[[132 120 140 135 126 130 121 140 128]
 [138 123 137 131 130 129 115 146 133]
 [130 120 134 116 124 122 118 142 129]
 [130 134 129 133 142 136 125 132 130]
 [133 122 127 111 122 117 115 133 133]
 [134 120 140 131 128 130 118 150 130]
 [126 128 139 141 139 140 128 143 125]
 [132 133 134 142 138 138 124 134 131]
 [129 126 127 126 125 125 126 130 129]
 [127 128 124 108 123 118 120 134 128]
 [126 128 124 111 122 118 126 130 128]
 [130 122 127 122 122 122 124 129 130]] --> 130

[[126 129 123 128 115 130 121]
 [127 144 117 119 124 140 127]
 [117  99 147 137 135 105 129]
 [130 156 123 117 139 142 137]
 [118 136 138 117 138 120 138]] --> 138

[[124 121 139 128 125 126 123 128 127 128 138 135 126 125 135 124]
 [131 129 131 141 125 128 119 136 126 127 125 132 125 137 130 133]
 [125 126 132 122 128 129 131 120 125 120 126 121 134 119 125 115]
 [126 125 124 125 130 128 129 124 128 133 145 124 130 131 126 133]
 [123 122 117 115 126 118 133 115 128 124 138 112 135 109 119 113]
 [134 135 129 128 120 118 140 134 128 124 133 121 132 109 127 104]
 [128 127 134 132 127 129 126 133 127 131 132 129 130 131 129 127]
 [132 129 128 123 123 119 134 127 128 131 143 121 138 112 128 111]
 [120 122 124 125 131 134 122 110 126 128 127 114 125 146 120 135]
 [127 129 118 130 125 124 130 124 127 124 126 121 126 132 124 127]
 [131 130 138 130 128 127 125 136 127 124 118 136 134 115 134 126]] --> 126

[[124 127 137 141 129 128 128 127 128 126 127 126 128]
 [122 139 118 118 130 129 114 128 136 128 128 133 140]
 [137 138 126 124 129 128 142 129 130 129 128 129 130]
 [136 136 102 112 128 127 130 128 144 128 128 138 147]
 [125 138 135 138 129 128 124 128 119 128 127 122 117]
 [122 142 153 140 130 127 121 127 126 127 126 129 125]] --> 125

[[124 121 107 148 138 147 108 136 121 106 136 107 149 119 115 139]
 [145 127 120 128 135 116 131 138 108 117 142 129 108 142 149 138]
 [119 111 127 138 146 109 107 146 119 124 127 136 124 109 109 111]
 [108 147 106 118 140 125 121 131 147 133 146 146 135 137 119 107]
 [122 117 134 137 115 138 108 131 114 146 133 146 144 144 149 126]
 [111 129 115 116 126 130 129 115 142 131 136 128 135 135 118 147]
 [119 141 115 141 130 118 143 107 136 125 112 136 119 126 120 117]
 [111 140 121 115 139 106 127 129 140 107 150 133 141 131 137 137]] --> 137

[[118 109 149 109 134 126 117 109]
 [143 132 119 145 131 137 138 151]
 [140 112 142 121 120 122 135 122]
 [144 113 136 132 122 126 140 134]
 [117 124 142 110 134 133 117 114]
 [150 132 116 143 119 116 144 138]] --> 138
---
[[128 119 156 125 124 147 149]
 [105 151 121 151 112 132 124]
 [131 130 125 131 129 129 129]] -> 156, 105

[[139 128 127 129]
 [156 127 126 128]] -> 156, 126

[[140 126 124 110 138 155]
 [119 124 141 139 129 115]
 [133 117 116 109 127 130]] -> 155, 109

[124 133 130 155 123 137] -> 155, 123

[[122 117 126 150 118]
 [144 113 128 114 119]
 [122 140 134 122 122]] -> 150, 113

[105 119 115 124 127 134 126] -> 134, 105
---
118,112,129,101,140,140 -> 118, 140

126,133,123,138,126,106
122,144,101,103,126,134
-> 126, 134

153,138,134,137 -> 153, 137

105,150,119,146
112,134,119,136
121,135,107,137
-> 105, 137

107,117,126,158,110,104 -> 107, 104

129,139,154,131
122,124,124,107
128,138,133,107
-> 129, 107

154,107,122,122 -> 154, 122
---
array([129, 112, 122, 117,  99]) value 122

array([105, 123, 120, 137, 131, 125, 125]) value 137

array([114, 108, 132, 120, 151, 115, 126]) value 120

array([154, 113, 140, 127, 143]) value 140

array([149, 106, 140, 118, 125]) value 140

array([150, 124, 120, 137, 113, 124, 136]) value 137

array([[133, 121, 127, 123, 131, 120, 128],
       [119, 129, 101, 109, 130, 111, 126],
       [130, 126, 129, 124, 129, 124, 127]]) value 109

array([109, 135, 105, 131, 114]) value 105

array([133,  98, 121, 136, 131]) value 121

array([136, 104, 139, 120, 123]) value 139
---
[127 116 151 112] out 127

[116 101 129 109 131 143] out 131

[[145 133 123 142]
 [117 138 141 124]
 [145 132 148 151]] out 148

[144 122 149 156 140 119] out 149

[150 154 122 100 147 137] out 150

[127 102 140 135] out 135

[126 116 150 104] out 126

[119 156 132 105] out 132
---
[134 107 136 130 146] 146
[110 113 150 153 106 131] 131
[119  98 123 130 155 136] 136
[138 126 106 119 119] 119
[133 107 126 151 129 146 136] 136
[141 146 127 100 135 126] 126
[147 110 112 109 153] 153
---
148	110	121	109	127	108	134
150	117	124	119	129	132	131
==> 124

101	118	110	118	118
128	125	111	138	130
154	121	144	138	138
==> 111

106	126	135	129	127	145	112
148	129	127	111	129	133	133
==> 127

147	157	119	142	136	133	114
133	148	124	130	131	130	127
==> 124

140	151	121	118
130	129	127	125
==> 127

130	129	119	130	101	127	131
127	130	126	129	133	128	126
128	128	123	129	127	127	123
==> 126

100	138	111	133	116
133	145	140	124	117
==> 140
---
Input: 113  102  128  139
Output: 139, 113

Input:
147  101  128  129  148
143   99  138  139  146
Output: 148, 143

Input: 118  156  140  130
Output: 130, 118

Input:
128  127  131  153  130  122
128  127  134  153  113  140
128  127  123  153  130  122
Output: 122, 128

Input:
134  123  130  127  125
126  154  127  152  126
Output: 125, 126

Input:
119  112  140  131  127  125
139  105  149  137  130  124
Output: 125, 139

Input: 102  136  133  129  132  143  124
Output: 124, 102

Input:  99  117  122  102
Output: 102, 99
---
Q: [106 151 142 124 139]
A: 142, 151
Q: [125 153 142 141 150 155 123]
A: 141, 155
Q: [134 125 119 107 139 114 111]
A: 107, 139
Q: [143 143 155 157 143 149 156]
A: 157, 157
Q: [101 138 140 124 127 106 124]
A: 124, 140
Q: [122 134 121 115 133 110 156]
A: 115, 156
---
array([127, 150, 136, 133]) gives 127, 133

array([110, 145, 116, 130, 152]) gives 110, 152

array([101, 144,  99, 136, 113, 123, 121]) gives 101, 121

array([[111, 102, 116, 116, 118, 129],
       [141, 141, 129, 145, 128, 119]]) gives 111, 119

array([139, 131, 120, 155]) gives 139, 155

array([138, 115, 128, 154, 153, 141, 125]) gives 138, 125

array([[120, 135, 113, 111, 121, 125],
       [118, 119, 109, 104, 139, 139],
       [121, 148, 111, 136, 143, 123]]) gives 120, 123

array([124, 154, 113, 128, 131, 115]) gives 124, 115
---
126  140  129  130  103
152  139  129  113  112
-> 129

118  153  127  121  129
115  144  121  103  129
-> 121

136  118  140  142  115
135  120  157  138  103
-> 157

131  123  110  135  102
145  117  108  133   98
-> 108

113  129  124  134  155
120  121  104  134  126
-> 104

131  123  138  125  119
118  152  126  134  139
-> 126

149  104  116  122  140
127  128  133  138  123
-> 133

126  117  123  100  139
117  110  140  116  148
-> 140

116  136  116  142  135
106  115  140  148  127
-> 140

117  105  151  113  155
155  130  126  127  137
-> 126
---
[124 107 129 103 106 122 117] Answer: 106

[[119  98 125 120  99]
 [120 103 129 122 106]] Answer: 129

[153 142 102 142 132 145 150] Answer: 132

[129 153 124 107 123 103 139] Answer: 123

[118 131 136 154] Answer: 131

[[126 130 137 129 112 158 109]
 [126 133 140 129 112 131 133]] Answer: 112

[102 149 114 118 104] Answer: 114

[133 135 106 140 146] Answer: 106

[107 139 144 127 123 137 133] Answer: 123
---
[[129 151 118 148]
 [124 148 125 139]] | 139

[[137 117 136 137 119]
 [124 150 139 124 121]
 [113 138 125 103 124]] | 124

[117 156 137 100 109 139] | 139

[149 133 115 139 156 110] | 110

[108 140 113 100 105  99] | 99

[[128 109 108 105]
 [123 141 150 116]
 [126 132 151 139]] | 139

[142 107 121 130] | 130

[133  98 123 103] | 103

[151 127 147 150 145] | 145
---
[127  99 133 132 136 108]
133

[[136 120 116 128 133 122 129]
 [136 158 127 131 120 129 144]]
127

[117 142 125 157 141 148]
125

[157 155 113 139 125 137 139]
113

[130 141 126 129 156]
126

[155 137 144 132 125]
144

[144 157 138 137]
138
